Some points:
tensor([ 0.21, -1.99, -1.48, -0.90,  0.41, -1.67, -0.62,  0.42, -0.66, -0.91,  0.59,  0.52,  0.33,  1.70, -2.32, -0.82,
        -0.37, -0.68, -1.04, -0.05, -0.79,  0.68, -0.63,  0.21])
tensor([ 1.12, -0.64, -0.38,  0.19, -0.08, -2.28,  0.87, -0.02,  0.79,  0.10,  0.19,  0.18, -1.07, -0.41, -0.35,  0.44,
        -1.01,  0.64,  0.31, -0.53,  0.51,  0.54,  2.06,  0.65])
tensor([-0.97,  0.17,  0.24, -1.62,  1.62, -1.01, -0.28, -1.27,  0.10, -0.19,  0.77, -0.20, -0.17, -1.21,  0.55, -1.90,
        -0.11,  0.59,  1.43, -0.53, -1.01,  1.00, -1.85,  1.11])
tensor([-0.29,  0.18, -1.02,  0.15,  2.01,  1.08, -0.34,  0.64, -0.57,  0.65,  1.98, -0.54,  0.30,  0.25,  0.47,  1.41,
        -0.82,  0.31,  0.82, -0.12, -0.56, -1.37,  1.25, -0.82])
tensor([-0.62, -0.16, -1.29,  0.48, -0.45,  0.51,  0.49,  1.07, -0.42, -1.32,  0.30,  0.40, -2.48, -0.10,  0.28,  0.08,
        -0.25,  1.45,  0.21,  0.01, -0.43,  0.49,  0.80, -0.52])
tensor([ 2.01, -1.03,  0.16, -0.74, -0.40,  0.89,  0.40,  1.98, -0.20,  0.59, -0.50, -0.46, -0.22,  0.55,  0.04, -1.64,
        -0.40,  0.47,  0.19,  0.49,  0.31, -1.57, -0.44,  2.45])
tensor([ 1.78, -0.19,  1.57, -0.58, -1.19,  0.35,  0.13, -0.15, -0.38, -0.12, -0.04, -0.21, -1.49, -0.12,  0.85,  0.24,
         0.05,  1.79, -0.90, -0.68,  0.10,  1.13,  0.10, -0.97])
tensor([-1.62,  0.89,  0.19, -0.39,  1.47,  0.55, -0.50,  0.56, -0.10, -0.95, -1.33, -0.44,  1.97, -0.43,  0.36,  0.30,
        -1.68,  0.22,  0.11, -0.05, -0.35,  1.18,  1.66,  0.21])
tensor([ 0.15,  0.90, -1.73, -0.97,  0.59,  0.39, -0.23,  1.64, -0.26,  1.00,  0.12, -1.05, -0.43, -2.15,  1.21,  0.35,
         0.30, -0.27, -0.11,  1.54, -1.79, -0.02, -0.55, -0.58])
tensor([ 0.27, -1.15, -0.37,  1.66,  0.01, -0.20, -1.17, -0.68, -0.10,  2.25,  1.39,  0.36,  1.34,  0.40,  0.25,  1.37,
         0.52, -0.04, -0.41,  2.43, -0.42, -1.57, -0.49, -0.14])
tensor([ 0.60,  0.22, -0.46,  1.31,  1.79,  1.51, -0.30, -0.97,  0.96, -1.11, -0.85,  0.63, -1.05,  0.70, -0.99, -0.31,
         1.47,  0.64,  0.15, -0.81, -0.07, -0.89, -0.61, -0.02])
tensor([-1.29, -1.36, -0.59,  0.30, -1.53, -0.18, -0.27, -0.35, -0.95, -1.57, -0.28,  1.22,  1.05, -0.41,  1.55,  0.57,
        -0.17,  1.33,  2.89, -1.07, -0.57, -1.19,  0.13,  0.25])
tensor([-0.61,  0.98,  0.92,  1.26, -1.02, -0.61,  0.24,  1.63, -3.13, -0.12, -0.99, -0.79,  0.35, -0.65, -0.76, -2.12,
         1.34, -0.34, -0.21,  0.31, -0.40, -0.27,  0.36, -0.12])
tensor([-0.21,  0.81, -1.08,  0.41, -1.54,  1.24, -0.06, -0.03,  3.09,  1.34, -0.91, -0.69,  0.67, -0.21, -0.72, -0.45,
         0.21,  0.03,  0.20, -0.40,  0.91, -0.24,  0.24,  1.47])
tensor([-0.54,  0.82,  0.87, -0.28, -1.18, -0.02, -1.50,  0.50, -0.44,  0.55,  2.65,  0.57, -0.82, -0.60, -1.27,  0.70,
         1.05,  0.38,  0.60,  0.52,  1.14,  2.09,  0.12,  1.76])
tensor([ 0.52,  0.23,  0.27,  0.25, -1.05, -1.56,  1.68,  0.17,  0.32, -0.29,  0.30, -0.27, -0.05, -1.01, -1.47,  1.09,
         1.11, -1.08,  0.84, -0.86, -1.15, -0.81,  0.86, -1.11])
tensor([ 0.59, -0.78,  2.05, -1.19,  0.43, -0.43,  1.10, -1.67, -0.71, -0.10, -0.31, -1.05,  1.37,  0.57, -1.43,  2.05,
         0.02,  0.43,  0.34,  1.22, -0.37,  1.07, -1.46, -0.07])
tensor([ 1.28, -0.60,  2.06,  0.36,  1.12,  1.06,  1.89,  0.85, -0.44, -0.35, -1.38,  1.90, -0.16, -1.14, -0.75, -0.34,
         0.77, -1.17,  0.12, -0.12,  0.58,  0.65,  1.54,  0.37])
tensor([-1.24, -1.09,  0.54, -0.57, -0.28,  0.69,  0.02, -0.93, -0.35,  0.79, -0.43,  0.08, -0.62,  1.04,  2.01,  0.85,
         0.60, -1.20, -2.99, -0.73, -1.22,  0.40,  0.30,  1.76])
tensor([-1.75, -0.62,  1.25,  0.74, -0.32, -1.62,  0.54, -0.39,  0.63, -0.51, -0.06, -0.33, -2.15,  0.34, -0.12, -0.05,
         1.08, -0.81, -0.50,  0.14, -0.09, -1.47,  1.13,  0.33])
tensor([-0.93,  0.44, -0.95, -0.35, -0.65, -0.27,  0.96,  1.21,  0.32, -1.77,  0.93,  1.24,  0.59, -0.18,  0.41,  0.80,
         1.81, -1.25, -0.69,  0.76,  2.57,  0.55, -1.08, -1.34])
tensor([ 0.68, -0.46, -0.37, -0.24, -0.19,  1.08, -1.23,  0.55, -0.40,  1.16, -1.15, -1.28, -0.61,  0.87, -1.00,  1.69,
         0.13, -1.73,  0.67, -2.26, -0.26,  0.05, -1.47,  0.47])
tensor([-0.10,  1.04, -0.80,  2.47,  0.77, -0.14,  0.70, -0.50, -0.72,  1.98,  0.58,  0.47,  0.60,  0.68, -0.41, -1.23,
        -1.25, -0.16, -0.47, -0.20, -0.23,  1.12,  0.43, -0.81])
tensor([ 1.85,  0.66, -0.62,  0.77,  0.21, -0.83,  1.47,  0.43, -0.15, -1.37,  0.13, -0.32,  0.45,  0.65,  1.57,  0.47,
        -0.29, -0.01,  0.09,  0.67,  0.14,  0.07, -1.18,  2.30])
tensor([ 0.10,  0.11, -0.98, -0.17,  0.00,  0.60,  0.14, -1.99, -1.18, -0.04,  1.00, -0.31, -0.41, -0.93, -0.70, -0.93,
        -1.76, -1.03, -1.38, -1.40,  2.80, -1.48, -1.07, -0.06])
tensor([-0.81, -1.41,  0.41, -0.28,  0.04,  1.92,  0.28, -0.10,  1.76, -0.16,  0.52, -0.87,  1.50,  0.04, -0.53, -1.40,
         0.54,  1.85, -1.04, -0.65, -0.94,  0.72, -0.54, -1.13])
tensor([ 1.51,  2.73, -0.52, -0.32, -0.72, -0.79, -1.03, -1.04,  0.53, -1.07,  0.06,  0.45,  1.66, -0.68,  0.09, -0.34,
         0.15, -0.15, -1.91, -0.44, -0.64, -1.06,  1.00,  0.26])
tensor([-0.71, -0.07,  0.84, -0.79,  0.00, -1.18, -0.58,  0.57,  0.47,  0.99, -1.61,  2.67,  0.28, -0.84,  0.22,  1.27,
        -0.06,  1.35, -1.34, -1.42, -0.17, -0.87, -0.86, -1.05])
tensor([-0.71, -0.04, -1.29, -0.15, -1.14,  0.15,  0.80, -1.66, -0.56,  1.08, -0.36,  1.44, -0.01, -0.64,  0.12, -0.48,
         0.59, -0.14,  0.64,  1.26,  0.94,  1.47,  1.01, -0.75])
tensor([-1.22,  0.45,  1.45,  1.84, -1.03, -0.49, -0.71,  1.27,  1.41, -0.30,  0.39, -0.71, -0.10,  0.99,  1.53, -0.52,
        -1.79,  0.64,  0.71, -0.52,  0.31,  0.91, -1.67, -0.62])
tensor([ 0.17,  1.99,  0.41, -2.64,  0.44,  0.16,  0.83, -0.16, -0.34,  0.95,  1.03,  0.66,  0.25,  2.89,  0.12, -0.90,
         0.00, -0.90,  0.70, -0.32,  0.00, -0.87,  0.44, -0.58])
tensor([ 0.73, -0.48, -0.54, -0.02,  1.91, -0.68, -1.42, -0.11, -0.20,  0.11, -1.42, -2.85,  0.21,  0.02,  1.31, -0.17,
         1.92,  1.09,  0.87, -0.15,  1.83,  0.30,  1.01, -1.51])
tensor([ 0.74, -1.53,  1.48,  0.20, -0.32,  1.29, -1.52, -0.54,  1.55, -1.47,  1.13, -0.51,  0.06, -0.56,  0.69, -0.64,
        -1.28, -2.39,  1.17,  0.64, -0.67,  0.05,  0.07, -0.90])
tensor([-0.67,  0.98, -0.25, -0.20,  0.26,  0.50, -0.78, -0.91,  0.35,  0.18, -2.44,  0.11, -1.14,  0.58, -0.80,  0.55,
        -2.43,  0.12, -0.08,  3.34,  0.00, -0.78, -0.59, -0.49])
Along one direction, these points spread out more than along any other. Take the direction at right angles to it along which they spread out most. Go by this last direction. Where along it does each point below lie, from 0 to 99? The average is 50, and the first point in the table lies past the average. One standard deviation of the points above along it is 16.
tensor([-0.62, -0.16, -1.29,  0.48, -0.45,  0.51,  0.49,  1.07, -0.42, -1.32,  0.30,  0.40, -2.48, -0.10,  0.28,  0.08,
        -0.25,  1.45,  0.21,  0.01, -0.43,  0.49,  0.80, -0.52]) 26
tensor([ 0.10,  0.11, -0.98, -0.17,  0.00,  0.60,  0.14, -1.99, -1.18, -0.04,  1.00, -0.31, -0.41, -0.93, -0.70, -0.93,
        -1.76, -1.03, -1.38, -1.40,  2.80, -1.48, -1.07, -0.06]) 80
tensor([-0.81, -1.41,  0.41, -0.28,  0.04,  1.92,  0.28, -0.10,  1.76, -0.16,  0.52, -0.87,  1.50,  0.04, -0.53, -1.40,
         0.54,  1.85, -1.04, -0.65, -0.94,  0.72, -0.54, -1.13]) 33
tensor([-0.61,  0.98,  0.92,  1.26, -1.02, -0.61,  0.24,  1.63, -3.13, -0.12, -0.99, -0.79,  0.35, -0.65, -0.76, -2.12,
         1.34, -0.34, -0.21,  0.31, -0.40, -0.27,  0.36, -0.12]) 46
tensor([-0.10,  1.04, -0.80,  2.47,  0.77, -0.14,  0.70, -0.50, -0.72,  1.98,  0.58,  0.47,  0.60,  0.68, -0.41, -1.23,
        -1.25, -0.16, -0.47, -0.20, -0.23,  1.12,  0.43, -0.81]) 63
tensor([-1.22,  0.45,  1.45,  1.84, -1.03, -0.49, -0.71,  1.27,  1.41, -0.30,  0.39, -0.71, -0.10,  0.99,  1.53, -0.52,
        -1.79,  0.64,  0.71, -0.52,  0.31,  0.91, -1.67, -0.62]) 19
tensor([ 0.74, -1.53,  1.48,  0.20, -0.32,  1.29, -1.52, -0.54,  1.55, -1.47,  1.13, -0.51,  0.06, -0.56,  0.69, -0.64,
        -1.28, -2.39,  1.17,  0.64, -0.67,  0.05,  0.07, -0.90]) 38
tensor([-0.54,  0.82,  0.87, -0.28, -1.18, -0.02, -1.50,  0.50, -0.44,  0.55,  2.65,  0.57, -0.82, -0.60, -1.27,  0.70,
         1.05,  0.38,  0.60,  0.52,  1.14,  2.09,  0.12,  1.76]) 50
tensor([-1.24, -1.09,  0.54, -0.57, -0.28,  0.69,  0.02, -0.93, -0.35,  0.79, -0.43,  0.08, -0.62,  1.04,  2.01,  0.85,
         0.60, -1.20, -2.99, -0.73, -1.22,  0.40,  0.30,  1.76]) 67
tensor([ 1.85,  0.66, -0.62,  0.77,  0.21, -0.83,  1.47,  0.43, -0.15, -1.37,  0.13, -0.32,  0.45,  0.65,  1.57,  0.47,
        -0.29, -0.01,  0.09,  0.67,  0.14,  0.07, -1.18,  2.30]) 55
tensor([-1.75, -0.62,  1.25,  0.74, -0.32, -1.62,  0.54, -0.39,  0.63, -0.51, -0.06, -0.33, -2.15,  0.34, -0.12, -0.05,
         1.08, -0.81, -0.50,  0.14, -0.09, -1.47,  1.13,  0.33]) 47
tensor([ 0.17,  1.99,  0.41, -2.64,  0.44,  0.16,  0.83, -0.16, -0.34,  0.95,  1.03,  0.66,  0.25,  2.89,  0.12, -0.90,
         0.00, -0.90,  0.70, -0.32,  0.00, -0.87,  0.44, -0.58]) 76
